Each row is where one point has got to under a steady rotation. How many ticks took it there?
The counts run from 0 to 356.
[150 121 129 107 109 119 113 147  73 119 121 126 114 100 195 150 142 154
  84 175 116  68 135 121 142 114 153 108 160 121 129 140 213 158 118 129
 126 108 124 164 134 169 121  95 163 158 153 119 118 149  93 111 162 141
 135 140 119  99 163 120 116 115 113 124 134  83 142 134 132 109]	232
[184 122 146 130 103 163 115 162 115 138 137 140 105  83 198 130 132 140
 108 166 105 125  92 131 148 119 111 143 144 102 114 146 203 157 140 139
 126  86 112 153 116 138 107  97 148 142 145 148 106 161  83 105 167 106
 155 120  85 115 160 129  87  95  96 131 106 116 120 123  95 119]	51
[169 111 143 104  90 114 112 153  81 114 127 140 101  94 185 156 152 144
  85 154 124 118 121 149 148 127 128 128 178 106 117 129 212 177 118 101
 117 106  90 143 170 162 115 107 122 137 158 120 140 150 125 128 156 115
 156 142  85 120 126 111 105 105  97 131  94 107 158 129 147 119]	244
[149 100 112 136  85 119 109 196  95 126 160 117  91 113 163 126 128 148
 107 145  87 137 127 140 148  85 129 163 141 109 113 131 176 133 108 108
 125  96 105 165 149 158 121  72 117 123 166 164 154 141  80 127 145 139
 148 119 127 143 136  91  80 127 111 110  97 110 148 142  79 124]	332
[137 119 140 109 122 166  84 196  96 127 124 129 111  99 128 122 156 142
  86 134  92 120  99 170 103 136 152 175 143 108 145 145 178 128  97 138
 171 100 140 126 146 132 110 121  86  83 179 147 133 146 107 133 164 125
 154 121 107 111 184 112 115 110 129 130 159 110 150 160 128 168]	302
[124 122 134 129 113  85  95 159  99  92 155 111 176  92 156 132 159 162
  72 158  76 145 119 141 127 106 152 139 141 134 151 117 179 141 128 134
 103  76  96 162 143 125 139  79 104 125 172 147 114 124  73 131 158 131
 140 147 147 135 189  92 124 124 118 130 109 109 134 117 137 148]	124
[145 100 124 139 103 105  97 181 120 108 173 103 143 107 163 124 133 151
  93 162  90 141 138 124 134  88 120 162 131 111 123 127 167 140 111 133
 117  85  88 164 140 139 120  64 105 120 175 165 171 138  91 124 143 135
 144 125 123 140 170  84 101 108 125 109 103 139 151 149  80 130]	330
[171 124 145 122 116 110  85 158 106  96 143 119 117 105 180 150 151 169
  69 131 132 122  99 131 120 127 111 112 120 152 122 124 196 164 115 126
  94 110 114 162 146 118 132  87  79  99 200 144 143 145 109 122 140 122
 142 126  86 145 174  96 151 120 118 162 127 135 149 147 106 159]	18
[148 103 127 106 136  87  77 170 120 104 145  94 160 111 167 114 153 160
  71 172  79 117 135 122 139  97 140 156 138 125 143 119 175 134 122 144
 141 100 124 166 155 147 109  94 113 134 163 137 139 153 100 143 164 128
 139 139 103 145 181  67 128 135 137 111 143 113 133 150 112 153]	342
[137 117 149 122  99  98 119 189 115  97 132 126 139  82 141 145 157 151
  79 144 100 164 134 154 126 104 135 140 151 120 137 117 179 157 109 135
 108  81  90 147 182 148 132  86  78 104 188 138 158 117 104 150 156 138
 149 127 132 167 158  91 119 113 118 115  95 125 155 132 129 139]	111
[130 117 133 106  91 134 130 186  71 103 138 151 112  93 164 143 166 158
  98 141  87 125 137 191 140 114 139 150 178 124 127 133 183 125 112  97
 127  87 106 141 174 159 138  93 113 113 149 119 137 131 107 152 174 141
 156 140 109 152 120 117 107 124 106 110 106  77 149 132 149 155]	115
[159 115 148 102 100 139 126 160  78 115  99 153 101  91 188 149 156 157
  77 159 136 108 119 173 145 129 124 133 175 120 111 133 202 148 123  95
 150  95  99 153 148 136 121 115 127 143 157  97 120 159 123 134 167 127
 150 140  80 128 124 123 130 116 106 127 134  81 152 132 153 139]	246
[171 121 135 137 103 122  84 159 123 122 154 134 114 101 170 113 137 125
 109 135  72 128  71 132 116 132 148 143 126 132 122 134 183 147 143 144
 121 102 131 145 148 125 142  90  90 111 159 183  98 130  62 136 169  97
 149 128 105 138 171 105 102 111 101 159 109  98 100 135 105 121]	163
[123 124 114 113 115 166  89 196  63 103 149  96 110 114 158 131 167 155
 120 161  69 108 139 153 145  98 154 154 149 112 134 149 181  93 120 126
 137  98 129 147 134 149 122 100 133 111 148 131 144 160  94 122 167 146
 154 138 111 113 158 132 107 120 135 104 140  92 153 158 116 167]	321
[179 124 127 132 106 133  93 166 128 122 138 126 116  88 172 119 150 155
  95 129 130 153  93 116 139 125 129 128 116 110 140 132 220 150 125 137
 151  75 124 144 150 126 109 113  93 116 143 141 130 173 128 103 161 104
 135 123  70 135 187 123  98  83 106 152 129 154 149 128 116 142]	56
[147 125 127 119 108 126 111 161 117  96 134 105 133  88 175 146 143 144
  90 149 106  81 139 113 127  93 113 105 144 123 119 127 204 166 122 132
  80 104 111 178 139 162 135  86 124 124 169 149 166 145  97 125 168 144
 140 126 129 123 173 128 126 113 135 125  76 122 138 152 103 107]	218
[155  87 136 124 103  89  87 144  83 111 171 128 167 115 183 123 148 137
  80 166  69 142 113 148 120 111 129 167 173 125 134 109 170 144 122 110
 143 107  83 146 150 124 128  95  94 138 160 148 131 135  95 147 155 114
 156 171 108 118 159  85 122 116  86 141 135 107 129 141 130 146]	137
[164 149 137 123 110 122 107 148 101 105 130 131 130  79 193 141 155 151
  79 142 120 135  94 143 149 129 127 108 155 122 142 130 214 165 133 115
  77  87  98 149 145 159 118  99 128 127 162 143  98 147  81 112 151 108
 154 127 112 117 169 123 107 124 115 155  87 119 126 108 146 135]	256
[149 110 138 107  96 116  89 140  77 128 134 141 118 114 189 120 129 148
  69 167  90 101 118 143 140 136 135 163 164 134 109 139 178 155  97 104
 158 117 128 162 155 149 126  91  99 133 178 150 125 160  80 130 150 119
 161 148 107 112 140  73 148 131 128 155 138  77 125 144 125 151]	8
[129 121 144 121 102 107 118 201 114 110 118 132 137  83 139 140 160 159
  78 143 119 150 121 169 122 115 134 145 145 122 128 125 183 146 109 137
 130  71  96 156 170 127 127  88  86  96 188 137 154 117 100 150 165 149
 138 109 147 166 152  91 128 122 127 113 109 114 158 127 130 144]	110
[131 124 144 150  94 147  90 195  91 113 154 101 115 104 149 111 153 164
 105 135  84 164 137 143 121 107 142 159 123 120 131 130 169 115 117 143
 157  77 137 155 162 125 144  84  71  90 157 138 166 152 103 127 170 143
 150 138 113 149 169 111 113  96 125 130 116 117 159 147 111 165]	316
[172 120 137 122 109 104  82 150 106  99 147 121 104 100 180 153 143 154
  70 128 125 115  97 123 127 143 127 124 121 133 120 124 190 178  99 119
 103 118 114 148 156 123 132  85  81 100 200 158 144 147 106 126 138 121
 142 131  84 138 173  94 140 134 109 174 126 129 145 145 115 152]	19
[159  94 143 103 125 136  66 166 112 102 157 100 140 108 149 128 148 125
  96 152  77 108  99 126 103 127 137 157 138 113 135 122 177 131 142 146
 143 104 112 144 146  83 136 121  85 110 163 162 136 143 112 132 182 117
 171 146 102  93 198 120 137  80 100 143 134 128 139 170 111 128]	174
[130  96 132 102 106 103 120 157  88  83 166 156 143  92 174 149 156 177
  70 144  94  95 136 155 142 114 155 146 157 130 177 118 188 135 110 109
 145  86 117 156 139 149 147  85 114 123 155 125 117 129 103 148 171 120
 128 155  95 117 158 106 109 105 102 138 152  83 148 136 151 132]	119
[129 115 135 148  86 151 105 204  95 120 143 115 100 101 142 112 148 167
 111 127  93 149 121 157 124 112 145 155 113 120 130 140 166 118 106 131
 170  79 138 152 147 125 147  79  74  97 171 145 161 146  95 128 168 143
 150 122 115 156 167 123 106 103 123 134 124  97 153 148 101 158]	315
[119 120 138 110 127 154  86 200  73  96 149  99 130 117 158 130 163 159
 112 170  81 111 150 152 136  81 134 147 146 113 141 133 178  85 130 130
 124  80 121 159 126 138 129 102 128 112 153 125 150 160 101 124 177 144
 153 145 106 110 172 130 113 106 138 101 154 113 159 157 105 160]	322
[138 126 147 117 116 189 114 199  98 115 140 140 108  88 150 137 137 141
 116 148  73 111 109 167 125 100 124 172 154 103 128 149 167 128 119 140
 119  79 121 140 120 151 128  83 120  94 162 155 123 134  68 141 176 127
 155 119 121 102 165 140  96 113 136 110 120  85 125 154  99 134]	308
[155 139 128 119 121 143 108 161  81 110 123 142  89 107 189 143 156 161
  88 146 131  93  90 152 143 118 120 109 126 151 105 143 207 142 113 118
 103  98 126 172 113 145 125  80 117 110 190 147 104 147  74 123 144 131
 136 114  97 144 152 114 143 143 131 149 150  94 123 135 109 153]	15
[149 105 132 129  79 156 100 189  96 128 124 127  88 120 159 111 151 147
 120 139 127 121 105 133 132 115 126 127 118 127 111 140 203  98 142 129
 173  70 129 183 134  92 145 101  87 117 153 154 134 157  97 117 176 134
 145 105 112 152 165 131 117  77 103 138 140 110 135 145  85 119]	184
[151 119 136 132  84 142  81 183 102 121 129 109 109 123 153 105 153 140
 114 140 121 133 109 121 129 116 128 124 110 134 113 132 206  97 143 144
 169  76 124 178 153  91 143 103  79 111 151 146 146 166 113 122 172 130
 144 109 109 156 172 126 118  58 111 145 135 129 147 146  91 136]	185
[132 123 119 131 101  90  96 163  93  98 163 122 156 101 166 135 150 161
  71 154  76 136 108 146 135 107 159 136 139 126 148 119 187 145 121 126
  94  89  89 157 142 141 132  79 122 124 169 161 108 114  69 129 148 131
 138 143 141 128 174  95 109 130 109 136 109 104 133 117 134 139]	125
[121 123 140 124 115  95 110 167  91  94 136 112 173  92 163 130 162 175
  72 171  89 142 120 153 131 106 155 141 141 138 148 119 175 128 127 138
 127  71  99 169 138 115 137  86 101 122 176 136 116 130  78 137 161 131
 137 141 144 147 184  97 141 121 125 127 129  92 131 120 139 159]	123
[148 101 119  92 115 166 106 186 115 121 111 127 109 105 155 112 139 138
 104 168 128  64 116 134 142 110 112 147 138 131 116 146 202 117 118 121
 155  77 119 181 115 116 110 108 128 112 167 164 134 152 107 134 165 140
 144 105 121 105 168 125 133  94 143 110 148 111 133 162  96 113]	196
[138 107 134 121  85 107 118 178  98 102 161 145 116  88 162 147 150 152
  89 129  80 132 129 164 137 112 145 150 169 109 148 131 186 159 114 108
 112 102 100 137 187 172 127  89 104 115 160 142 147 117 108 151 160 131
 155 136 117 142 136  94  84 122  94 125  76 103 156 124 142 132]	113
[154 120 149 131 107 144 110 133  98 114 146 137 163  82 187 132 142 150
  92 159  79 140 107 150 121 118 112 145 186 106 134 108 182 156 131 108
 112  96  98 132 134 135 118  97 111 138 150 127 108 158  93 120 162 107
 170 172 100  91 181 132 124 108  99 157  95 106 122 128 140 138]	268
[147 110 118 121  98 131 115 169 110  98 139 124  98  83 182 158 140 153
  95 136 117  72 135 118 123  94 115  98 150 121 117 132 217 170 110 123
  89 108 113 173 135 163 130  81 128 125 165 148 155 134 102 123 156 145
 140 118 124 118 157 134 118 112 116 134  79 108 142 153  95 103]	219
[138 110 136 126 113 124 104 166  62 129 139 141 139 122 188 120 148 140
 100 177  79 126 102 172 133  98 132 151 182 130 103 129 176 104 141 113
 131  99  93 158 119 129 120  92 128 143 152 131  91 140  68 148 166 119
 152 147 122 132 142  99 120 132 101 127 140  74 104 129 117 144]	140
[154 143 151 143  97 149  99 174  97 142 152 149 108  99 166 118 135 130
 122 134  90 153 100 148 118 119 135 149 157 104 134 157 208 138 124 137
 116  94 123 123 139 177 116  91  99 115 151 154 117 147  65 138 152 102
 146 126 103 124 177 107  72  96 115 145 104 118 123 123 100 134]	294
[142 147 165 123 115 166  94 182  97 108 143 138 119 108 160 135 167 146
 121 119 113 145 118 161 115 120 125 131 135 116 151 146 212 105 123 141
 123  78 132 130 141 146 123 109  77  89 153 127 140 154 108 149 164 111
 132 126  70 135 186 123  94  75 119 139 145 140 158 147 120 161]	298
[160 135 138 139 100 143  87 186  88 122 126 120  98 116 164 117 159 125
 124 137  78 129  67 154 125 122 153 121 130 133  96 140 191 110 157 143
 111  95 129 148 156 121 137 101  95 102 156 169 107 140  65 138 178 123
 161 119 114 157 154 127 114 119 108 147 109  91 105 143 104 138]	165
[154 113 137 105 142 201 128 188 133 118 111 125 133  72 170 126 159 161
  97 156 114 104 111 145 138  96  97 144 156 109 124 130 195 121 126 133
 141  72 113 157 108 126  97 108 127 109 154 128 120 166 120 128 189 131
 151 124 101 113 182 154 135 106 131 109 127 117 126 155 118 135]	66
[171 127 131 141 100 137  88 177 100 128 136 127  93 106 170 121 143 129
 112 134  73 124  67 145 122 126 156 133 131 127 104 137 189 130 151 137
 121 104 130 148 151 130 134  94  94 102 152 170  97 136  63 136 170 105
 162 118 114 142 163 118 102 117 103 157 107  87  98 138 104 126]	164
[134 116 152 131 103 139 133 191 103 116 130 141 135  94 158 143 164 161
 117 143 136 129 154 145 119  82 105 116 159 115 132 132 216 131 117 142
 133  72 110 156 132 156 129  90  99 120 156 107 174 141 116 159 162 144
 129 112 108 159 168 118  91  83 108 111 108 133 158 145 100 119]	92
[173 101 144 110 113 159 110 151  71 117 135 141  93  97 205 154 142 159
  97 155  94  78 102 152 131 122 111 134 155 128 106 131 177 154 120 123
 132 123 127 152 121 125 136  94 127 133 167 120 116 159 100 119 167 119
 157 150  76 106 140 138 133 129  97 144 149  74 118 157 119 142]	27
